One turn moves each row of this set onto another row. After a few examples, where does it send each row asked below?
guv: [ -8  -1 -13   5  -2 -14 -12  -5   5  -3 -10   7  -3  -8   3   2 -11  -2
  27  -3   9   3   7  17 -17]
Kotip: [ -8  -3   2   5  -3   1 -17 -12   0   4  -4  21  -2 -11  14 -10 -13  11
  12   0  17 -11  -7   7 -10]
sudir: [  9  13 -14 -10  -3  -6   2  -3 -19  17  13   3   9  -1   7  -1   9 -17
 -16  -8 -11   1 -16   1  21]
favud: [ 3 23  7  9  2  6 20 -5 19 10 14 -4  4 23 17  2  1 -4 18 -4  0  7 -3 -1
  8]
Mumes: [  8   9  -7  22   8  16  21  -5  -7   6   9  -7  13  -7   8 -21   3   5
  -5  16  -8   0  -6   2  13]
Vemu: [ -7   3   2  11  -3 -19 -11 -19  13   0   1  -2  -4   5   9   6 -12  -7
  25  -4   3   3 -12  15  -1]
naru: [  0  -8   3   3  10   2   5  -3  -6  19 -13  -3  -7 -12  29   6  12  -2
 -10 -12  -7   3  12 -16  18]
Bes: [  5   3 -10  -2   6   3  -6  -4  -1  10  -1  -2  -6  -3   8  -3  15 -24
 -12 -14 -24   9 -12  -2  23]
mut: [  2  -4   2  -5  -2   2  16   4  -4   2   3 -23  -2  15   3  -8  30  -3
  13   5  -4   5  12  -9 -10]
fofi: [ -6  -3  -3  -3  -4   0  -8  -5  -5   7  -3  24  -4  -9   8 -12 -13   5
  21  -6  18  -7  -3  10 -17]
binib: [  8   3  -5   9  -3   6  28  -3 -14   8  21  -5  12   7   3 -18   9  11
   4  14   0  -6 -10   3   9]
luk: [  8   2  -9   4   7  -7 -14  19   1  -7  -6  -5  10  -8  -5 -17   2  16
 -10   2  -1   2  27  -8   4]
bidi: [  7   8 -15  -1  -8  -9  30  10   2  23  -3   2   8  10  -1  13  -2   0
   8 -11  -5  -8  -7   8  11]
Nosa: [  7  -2  -6  14  18  -5 -19  18  -7   3 -12  -5   1 -13 -11 -19  -3   3
 -13 -10   0   4  10  -9   1]
Koz: [ 4 33  3  6  3  5 20 -6 10 14 13 -3 10 16 18  3 -3 -6 13  0  6  8  2 -6
  4]
mozag: [ 10 -14 -11  -4   2 -10  -3  24  -2  -6   7   0  -1   2 -10 -24   6  18
   8  -8  -1   3  21  -2   5]
Kevoz: [  3  10  -8   2   8   8  16   2 -13  29 -11   6   4 -18  22   1  -2  -3
 -14  -9  -1   0   7 -12  13]
reze: [  5 -12   1   5  13 -11 -21  20  -7   0  -9 -10  -4  -3 -12 -15   8   5
  -5 -15   1   3  13 -11  -3]
Besud: [ -6  -1 -10  -4  -4  -8  -8  -3  -2   4  -6  15  -5  -7   3  -6 -13  -1
  28  -7  14   0   3  14 -21]
tor: [ 10  -7 -11  -1   6 -12 -10  20  -3  -9  -1  -7   3  -4  -6 -17   6  15
   1  -5  -1   7  30  -6   3]
Fibeb: [ -5  18  -3  -1   0  -4  -2 -10  -3  14  -1   9  -1  -4   8  -7 -21 -19
  22  -7  13   5  -7   8 -17]
vezi: [  2  18   5   6  11   4  13 -12  -3  12  18  -4   0   3  35  -4   4  -8
  12  -4   6  18  13  -9  11]
laf: [  4   4  -6  -8   1   0  -6   2   5   9  -4  -6  -6   9   2   1  20 -26
  -7 -15 -22   5 -12  -4  16]
bavab: [ 12   0  -7   5   2   3  -3  22   6  -2   2   8   8   1 -12 -28  -5  23
  -7  -1  -1  -8   8  -3   9]
tole: [  6  -2  -1  -4  -8  -1  26   3 -13   5  19 -12   5  17   0 -13  22   7
  13   7   1  -4   0  -2  -3]
Daz: [  2   6  10   7  10   4  13 -12   7   8  19  -4  -6  10  32  -4   8  -5
  18  -8   0  18   7  -7  15]
rinal: [  7 -18   1   0   4 -19 -15  21  -8  -1   0  -8  -3   8 -17 -12  10  11
   0 -16   4  -3   5  -6  -2]
suf: [  2  30   2   5   7   4  17  -9  -1  15  15  -3  10   7  28   0  -1  -8
   9   0   8  13  10 -10   5]
Fet: [ 12 -10 -10  -1   0  -1   1  24   2  -3   7   8   3   6 -13 -28   0  23
   3  -7   0  -6  10   0   9]
gefav: [ -1 -17   2   2   1 -10   7  -2   6  12 -10  -9 -11   3  20  16  19   2
   2 -15 -11   0   7  -8  21]
Riv: [ -4  15  -7   5  -2 -13  -3 -12   8   6  -1   3   0   1   3   1 -19 -15
  28  -6   7   5 -10  16 -11]
kos: [  4   8  -4  23  15  18  13  -5   2   2  -6 -18   5 -10  10 -18  10  -5
  -5  12 -13   8   6  -5   6]
Zipid: [  1   1   0   9  11  11  10   1   4  -1  -9 -25  -2   1   7 -11  24  -9
   5   7 -11  10  15 -11  -5]
Soge: [  5  11  -6 -16  -8  -7  -1   4   0  12   3  -6   0  14  -3   6  20 -23
  -8 -13 -14  -1 -14  -2  10]
magu: [  8  15 -10 -17 -10  -8   3   0 -13  15  11  -1   8  10   0   5  15 -19
 -11  -9 -10  -2 -16  -1  12]
Kavu: [ 2 10  9  9  6  4 16 -9 17  7 17 -3 -5 20 24 -2  8 -4 22 -8 -3 12 -1 -2
 15]
naz: [ 10   7  -8   7   5   1 -11  20   6  -5  -4   1  12  -6  -9 -22  -4  21
 -13   3   1  -5  16  -8   6]
sez: [ 10   2 -10  18  14  -6 -11  19 -10   5  -5   1  10 -12 -16 -21 -11   9
 -14  -7   2  -2  -1  -1   6]
niva: [ -9  -2   0  13  -2  -6 -23 -15   7  -2  -9  13  -1 -13  15  -2 -10  11
   9   4  12  -9  -3   9  -7]
Zodu: [  8   7 -14  -3   5   0  -3  -5 -13  14   8   2   2  -8  11  -5   9 -21
 -18 -10 -17   8 -15   0  26]
zitu: [ -9  -1  13   2   1  -4 -19 -23  -5   8   4   9  -9  -7  26  -7  -7  -6
  10  -6  14   1  -8  -3  -4]
zasik: [ 11  -2 -10  13   6 -13  -5  19 -11   5   6   3  12  -2 -21 -17 -10  15
  -7  -8   4  -7  -8   4   8]
Lil: [ -8  -5  11  10   0 -14 -19 -25   7   0   3   2  -9   0  22   2  -6  -2
  17  -4   6   1 -12   6   2]
Vam: [ -7  11   6  -3   2   0 -10 -16  -9  15   1  12  -5  -9  20 -11 -15 -14
  13  -7  19   3  -7  -1 -15]
reti: [  2  -9  -6   0  -8 -15  21   5  10  15  -5  -7  -3  15   6  20  12   4
  11 -14 -12  -6  -2   3  17]
mov: [  9 -13  -4   4   0 -20  -7  21 -10   2   7  -1   5   8 -21 -14   0  17
   0 -12   5  -8  -5   1   5]
kipi: [ -8  -2  -7  13   0 -14 -21 -13   8  -6 -12   6  -1 -10   9   5  -9   5
  18   3   7  -2   4  14 -10]
Lifik: [  7  17 -17   0   1   2  29   8  -9  30  -5   8  12  -7   8   5 -10  -3
  -5  -8  -1  -5  -3  -2  10]

Kotip moves to niva
sez moves to Nosa
And these:
Mumes moves to kos
Lil moves to Vemu
suf moves to vezi
bidi moves to Lifik
tor moves to mozag
sudir moves to Zodu

